Below are clouds of points in 10 dimensions, each taken in no order from a shape made of curves.
After each cloud, say how many holes its shape has (a theta shape has two holes).
In the rows, zero is written as 128.

Zusef (77 x 10):
[[131 120 157 169 154 124 148 130 117 143]
 [133 122 160 172 158 130 148 126 108 148]
 [120 122 161 154 147 113 164 116  87 149]
 [119 125 141 149 154 105 148 151 138 128]
 [122 123 174 161 148 125 170  94  54 165]
 [116 123 168 153 145 114 173 101  60 159]
 [110 114 162 141 129  98 176 106  80 147]
 [124 121 158 160 148 116 157 123 102 146]
 [119 129 144 150 159 110 153 145 121 135]
 [121 128 150 152 156 112 155 135 107 141]
 [129 118 157 167 151 122 151 128 114 143]
 [117 115 140 146 140  96 151 150 148 123]
 [119 120 140 148 147 102 149 151 145 124]
 [119 127 140 148 156 107 149 150 132 130]
 [115 114 140 145 137  94 154 148 146 123]
 [117 123 166 151 145 113 171 104  66 156]
 [121 123 158 156 150 114 159 124  97 147]
 [118 111 167 156 132 110 169 103  82 151]
 [120 123 173 158 146 120 173  97  55 164]
 [118 111 167 154 131 108 172 102  82 151]
 [109 116 160 138 131  95 178 110  82 145]
 [118 123 170 153 145 116 173  98  57 160]
 [119 123 171 156 145 119 172  97  54 163]
 [129 122 176 169 151 132 165  95  56 168]
 [116 123 165 152 146 112 170 108  72 155]
 [133 121 158 171 156 127 147 130 114 145]
 [133 125 165 173 160 133 152 118  90 155]
 [109 116 141 135 134  87 163 141 130 126]
 [118 118 139 148 145  99 150 151 146 123]
 [114 114 140 141 136  91 155 147 143 123]
 [119 124 140 149 151 103 149 152 140 127]
 [125 120 158 163 150 118 155 126 106 144]
 [120 130 148 151 158 111 154 140 114 139]
 [132 120 158 171 154 126 147 129 116 144]
 [105 119 143 130 134  85 170 135 115 130]
 [121 121 159 156 147 114 161 119  94 148]
 [132 125 167 173 159 134 153 115  87 157]
 [104 120 146 128 133  84 173 130 104 134]
 [111 113 163 143 129  99 176 106  80 148]
 [103 120 149 129 134  85 176 125  96 137]
 [133 123 162 173 158 131 149 124 101 151]
 [133 124 169 173 159 135 155 112  83 159]
 [124 123 175 163 150 127 168  95  54 166]
 [104 120 145 129 134  84 172 132 108 131]
 [133 121 159 173 157 128 147 128 111 146]
 [132 124 174 174 157 137 159 102  66 165]
 [132 123 175 174 155 137 160  98  62 166]
 [117 115 140 145 139  96 152 149 148 123]
 [133 125 170 174 159 135 156 110  78 161]
 [121 118 162 157 143 114 162 114  90 149]
 [119 129 145 150 159 110 152 143 118 137]
 [113 112 165 147 130 102 174 103  79 149]
 [105 119 154 131 132  89 177 119  88 141]
 [121 125 155 154 154 114 158 128 100 145]
 [119 128 142 149 157 108 151 148 128 133]
 [130 122 176 171 153 134 163  96  58 167]
 [104 121 148 129 133  85 175 128  99 136]
 [127 119 157 164 151 120 152 127 111 144]
 [107 117 156 134 132  92 177 113  84 143]
 [121 117 165 158 140 113 165 111  88 150]
 [116 111 167 149 129 105 174 102  80 150]
 [106 118 142 132 135  85 166 139 120 128]
 [133 124 163 173 159 131 150 121  97 152]
 [107 117 142 132 135  86 166 140 124 127]
 [105 119 152 130 133  88 178 121  91 139]
 [117 123 162 152 145 111 168 111  78 152]
 [132 124 173 175 156 137 158 104  68 165]
 [121 128 152 153 155 112 157 131 104 143]
 [121 114 166 157 138 113 166 109  86 150]
 [112 114 140 141 135  90 158 146 141 123]
 [120 113 167 157 135 112 168 106  85 151]
 [119 121 140 149 150 103 150 152 143 125]
 [126 123 175 165 149 129 167  94  54 167]
 [131 123 176 173 154 136 162  98  61 167]
 [133 125 172 174 157 137 157 105  71 163]
 [117 111 167 153 130 108 172 101  81 151]
 [111 115 140 138 135  89 159 144 137 124]]
holes -> 2

nev:
[[161 150  89  86 118 182 140 133 122 174]
 [167 131 118 126 138 133 136 176 113 140]
 [148 136  98 115 111 127 139 188 122 183]
 [107  98 169 131 155 146 163 101 157  81]
 [143 151  67  87  98 124 123 164 117 193]
 [151 156  66  77 103 143 124 150 114 186]
 [151 124 123 113 134 129 143 153 100 119]
 [154 156  71  77 107 153 126 146 115 183]
 [134 110 158 130 160 171 165  95 140  98]
 [145 137 169 179 176 195 128 139 165 110]
 [165 135 112 125 130 132 134 187 122 157]
 [163 147  98  94 123 194 147 126 130 175]
 [117  95 136 109 131  88 138 133 121  77]
 [150 155  66  78 101 137 123 154 116 189]
 [140 127 168 169 175 192 137 128 158 102]
 [164 130 120 123 139 133 139 170 110 135]
 [161 128 122 122 138 132 140 165 107 130]
 [115 101 166 128 156 152 163  98 153  82]
 [ 96  94 168 131 147 122 158 113 158  79]
 [123 106 127  96 125 103 138 132 107  81]
 [163 144 109 101 128 205 155 117 138 178]
 [127 111 123  94 122 113 140 135 101  89]
 [157 154  75  78 110 162 131 141 117 178]
 [130 107 158 125 157 165 164  93 142  90]
 [141 132 170 174 175 194 132 133 161 105]
 [159 136 107 122 123 131 137 190 124 168]
 [138 112 160 138 166 176 163  99 142 101]
 [153 136 103 120 118 129 138 190 123 176]
 [110  92 147 118 136  92 143 129 134  77]
 [ 99  96 170 132 152 138 161 105 161  81]
 [141 113 162 144 169 178 160 103 145 101]
 [102  93 157 125 140 105 152 121 147  78]
 [127 106 160 124 158 163 164  94 145  86]
 [146 137  93 111 108 125 138 186 122 186]
 [121  99 132 104 128  93 138 132 115  77]
 [140 118 165 157 174 185 149 115 151 101]
 [126 110 123  94 122 110 140 134 102  87]
 [160 152  81  81 114 173 134 138 119 176]
 [ 97  96 169 133 150 131 160 109 161  81]
 [136 111 158 133 161 173 164  96 141  99]
 [143 134 169 176 174 193 131 135 162 107]
 [142 141  84 104 103 122 133 179 121 192]
 [131 108 158 126 158 168 164  94 141  93]
 [166 133 115 126 135 132 135 183 119 150]
 [141 115 164 152 172 182 154 110 148 101]
 [167 132 117 127 137 133 135 179 116 144]
 [123 103 128  99 125 100 140 131 109  80]
 [158 126 122 118 137 132 141 160 104 125]
 [140 121 166 162 175 188 145 119 153 101]
 [146 122 123 109 132 129 144 149  99 113]
 [141 144  79  99  99 121 130 176 120 194]
 [113  93 139 114 131  85 138 134 126  76]
 [161 136 110 124 126 131 136 189 123 164]
 [132 116 122  96 124 118 142 137  98  95]
 [140 125 167 166 174 190 140 125 157 102]
 [145 153  66  84  98 128 122 160 116 191]
 [ 98  93 163 128 144 114 154 118 154  79]
 [120 103 164 126 158 156 163  95 150  83]
 [140 121 122 103 127 125 143 143  98 106]
 [137 119 123 101 126 123 142 141  98 103]
 [142 147  72  92  99 121 126 169 119 194]]
holes -> 0

div (69 x 10):
[[186 151 115  96 124 103 111 143 119 146]
 [ 62 139 163 138 138 185 179  94 146  78]
 [139 143 142 118 146 131 160  96 138 101]
 [203 151 104  91 116  93  88 160 114 161]
 [133 140 145 124 151 137 159  91 143  94]
 [172 151 124 100 130 111 132 128 122 133]
 [ 87 135 160 139 151 172 163  89 151  76]
 [214 156  98  82 108  84  82 172 107 175]
 [136 141 144 122 149 134 160  93 141  97]
 [137 143 143 119 148 133 160  95 139  99]
 [114 132 153 138 159 155 151  86 154  78]
 [ 84 135 161 139 149 174 166  90 151  76]
 [128 137 147 129 154 141 157  88 147  88]
 [122 133 150 134 158 148 153  86 151  82]
 [109 132 155 139 158 159 152  86 154  77]
 [ 95 133 159 139 154 168 158  88 152  75]
 [ 76 137 162 138 145 179 170  91 149  76]
 [206 152 103  88 114  91  85 163 113 164]
 [216 158  97  77 104  81  84 175 103 180]
 [199 151 107  92 118  96  93 156 116 157]
 [121 133 151 135 158 150 152  86 152  81]
 [115 132 152 138 159 154 151  86 153  79]
 [ 80 135 161 139 147 176 167  91 150  76]
 [126 136 148 131 155 143 155  87 149  87]
 [175 151 122  99 128 109 127 131 121 136]
 [194 151 110  94 120  99 100 151 117 153]
 [211 154  99  85 111  87  81 168 109 170]
 [162 151 130 104 134 116 145 118 126 125]
 [143 145 140 114 144 128 159 100 134 107]
 [217 160  96  75 102  79  86 176 101 183]
 [170 151 125 101 130 113 133 126 123 133]
 [158 150 133 106 136 119 149 114 127 121]
 [209 153 100  87 112  88  82 167 111 168]
 [215 158  97  79 105  82  83 173 104 178]
 [151 148 136 109 139 123 155 107 130 114]
 [103 132 156 140 156 162 154  87 154  76]
 [184 151 117  97 125 105 115 140 119 143]
 [102 132 157 139 156 164 154  87 153  76]
 [196 151 108  93 119  98  96 153 116 155]
 [216 159  97  76 103  80  85 176 102 182]
 [164 151 129 103 134 116 142 120 125 126]
 [204 152 104  90 115  92  86 162 113 163]
 [214 157  98  80 106  83  82 172 106 177]
 [201 152 106  92 118  95  91 157 115 158]
 [107 132 155 139 157 161 153  87 154  76]
 [ 68 138 162 138 141 182 176  93 147  77]
 [ 99 132 158 140 155 166 156  88 153  75]
 [180 151 118  97 126 106 119 137 120 141]
 [211 154  99  85 110  86  81 169 109 172]
 [131 138 146 126 152 139 158  89 145  91]
 [112 131 154 138 158 157 151  86 154  77]
 [148 148 138 110 141 125 157 104 132 111]
 [179 151 119  98 127 107 122 135 121 139]
 [213 155  98  83 108  85  82 171 107 174]
 [188 151 113  96 123 102 107 145 118 148]
 [154 149 135 108 138 121 153 110 128 117]
 [207 152 101  88 113  89  83 165 112 166]
 [124 134 150 133 157 146 153  86 151  83]
 [118 132 151 137 158 151 151  85 153  81]
 [141 144 142 116 145 130 160  98 136 104]
 [191 151 112  95 122 100 103 148 118 151]
 [135 141 144 122 150 135 159  92 142  96]
 [155 149 134 107 137 120 151 111 128 118]
 [ 73 137 162 139 143 180 172  92 148  77]
 [146 146 139 112 142 127 158 102 133 109]
 [167 150 127 102 131 113 137 124 123 130]
 [125 135 149 133 157 145 154  87 150  84]
 [130 138 146 128 154 140 157  89 146  90]
 [ 92 134 159 140 153 170 160  88 152  76]]
holes -> 0

basu (91 x 10):
[[135  93  99  91 127  63 123  66 172 121]
 [107 111 124  92 136 107 114 106 146 119]
 [124 168 143 164 133 133 143 135 116 142]
 [132  94 100  89 128  68 121  71 170 121]
 [110 100 119  82 134  99 111 100 154 117]
 [105 117 129  98 136 111 116 110 141 120]
 [126 171 141 171 132 131 147 134 116 144]
 [105 134 137 115 138 125 121 123 130 127]
 [141 184 140 197 130 129 162 134 109 149]
 [ 85 116 146  81 143 161 104 141 112 114]
 [ 85 116 148  81 144 165 102 144 108 116]
 [114 157 144 144 135 138 133 137 119 137]
 [160 194 136 225 132 123 187 122  99 153]
 [ 93 125 147  97 144 165 113 142 103 119]
 [105 132 136 113 138 123 121 121 132 125]
 [132 177 139 183 131 128 154 131 114 145]
 [106 113 126  94 137 109 115 109 144 119]
 [107 144 142 126 135 135 124 133 123 130]
 [130 176 140 180 132 128 154 131 115 146]
 [155 196 139 221 130 130 180 134  99 153]
 [130 174 140 178 132 128 151 132 115 145]
 [150 195 140 216 128 132 173 138 102 152]
 [111 153 144 139 135 138 129 137 120 136]
 [108 107 123  88 136 104 112 104 149 118]
 [137 182 139 192 130 128 160 133 112 148]
 [110 150 143 135 135 137 128 136 120 135]
 [106 143 142 124 136 133 123 131 123 130]
 [148 194 141 213 128 131 172 138 102 151]
 [156 195 138 222 130 129 181 130  97 153]
 [ 92 119 144  90 144 155 111 133 110 116]
 [138  90  94  90 126  57 125  61 175 120]
 [142 187 141 201 129 130 165 136 107 150]
 [124 169 142 167 132 132 145 135 116 143]
 [106 139 139 120 137 130 123 127 127 128]
 [ 91 126 147  95 145 166 111 144 103 119]
 [107 140 141 122 137 131 123 129 126 130]
 [128 173 139 174 132 130 149 133 116 145]
 [137  92  96  91 126  60 123  64 175 121]
 [ 86 121 149  87 145 169 105 147 104 118]
 [119  96 110  84 131  86 114  88 163 120]
 [107 146 143 127 136 137 124 134 122 132]
 [144 188 140 205 128 132 167 135 106 149]
 [152 196 140 218 129 132 178 137  99 152]
 [116  96 113  81 131  90 111  92 162 117]
 [ 92 124 145  96 144 159 114 138 106 118]
 [ 85 119 149  84 144 169 104 147 105 117]
 [157 196 137 224 130 128 183 128  98 152]
 [ 90 123 149  93 145 168 110 146 104 119]
 [108 148 143 129 135 138 125 136 121 133]
 [ 89 122 151  91 144 168 108 145 103 118]
 [106 127 133 106 138 118 119 117 135 124]
 [129  95 102  90 129  71 120  74 168 121]
 [105 121 129 101 137 113 117 112 140 121]
 [152 196 141 218 129 132 176 137 100 152]
 [158 196 136 224 131 126 185 126  98 153]
 [115  95 112  81 132  91 111  93 160 118]
 [113  96 114  79 133  93 110  96 159 118]
 [146 191 140 208 129 132 169 138 105 150]
 [117  96 112  83 132  89 112  90 162 119]
 [110  99 118  81 134  98 109 100 155 117]
 [ 88 115 144  81 145 158 105 137 112 113]
 [127  96 104  89 129  74 120  76 167 121]
 [ 86 115 146  80 143 164 102 142 111 114]
 [120 165 142 160 132 135 141 136 117 140]
 [ 89 117 143  85 144 155 107 135 112 114]
 [141  89  91  89 126  50 125  56 178 119]
 [106 139 139 118 138 128 122 125 127 128]
 [113  95 116  80 132  97 110  97 157 117]
 [134 178 140 187 131 127 157 131 112 147]
 [ 93 126 147  97 144 162 114 140 105 119]
 [115 159 143 148 134 137 134 137 118 138]
 [ 85 119 148  82 144 168 102 147 107 116]
 [123  96 108  86 130  81 117  82 165 120]
 [108 103 121  84 135 101 111 103 152 118]
 [117 163 143 152 133 136 136 137 118 139]
 [135 179 139 188 131 127 158 131 112 147]
 [119 164 143 157 133 136 140 137 117 140]
 [111  98 117  80 133  98 110  99 156 116]
 [108 105 122  86 135 103 112 103 150 118]
 [121  97 109  85 131  83 116  85 164 120]
 [114  96 113  80 132  92 111  93 160 118]
 [126  97 105  88 130  77 118  79 166 122]
 [105 129 134 110 138 119 119 118 133 124]
 [111  96 115  80 132  95 109  96 158 117]
 [ 90 119 143  87 144 155 109 134 111 115]
 [106 124 132 105 137 116 118 114 137 123]
 [ 92 122 145  94 144 158 113 135 108 118]
 [146 191 140 210 128 132 170 139 105 151]
 [120  97 109  85 131  85 114  86 163 120]
 [ 85 117 149  81 143 167 101 146 108 116]
 [139 184 140 195 130 128 162 134 110 149]]
holes -> 1
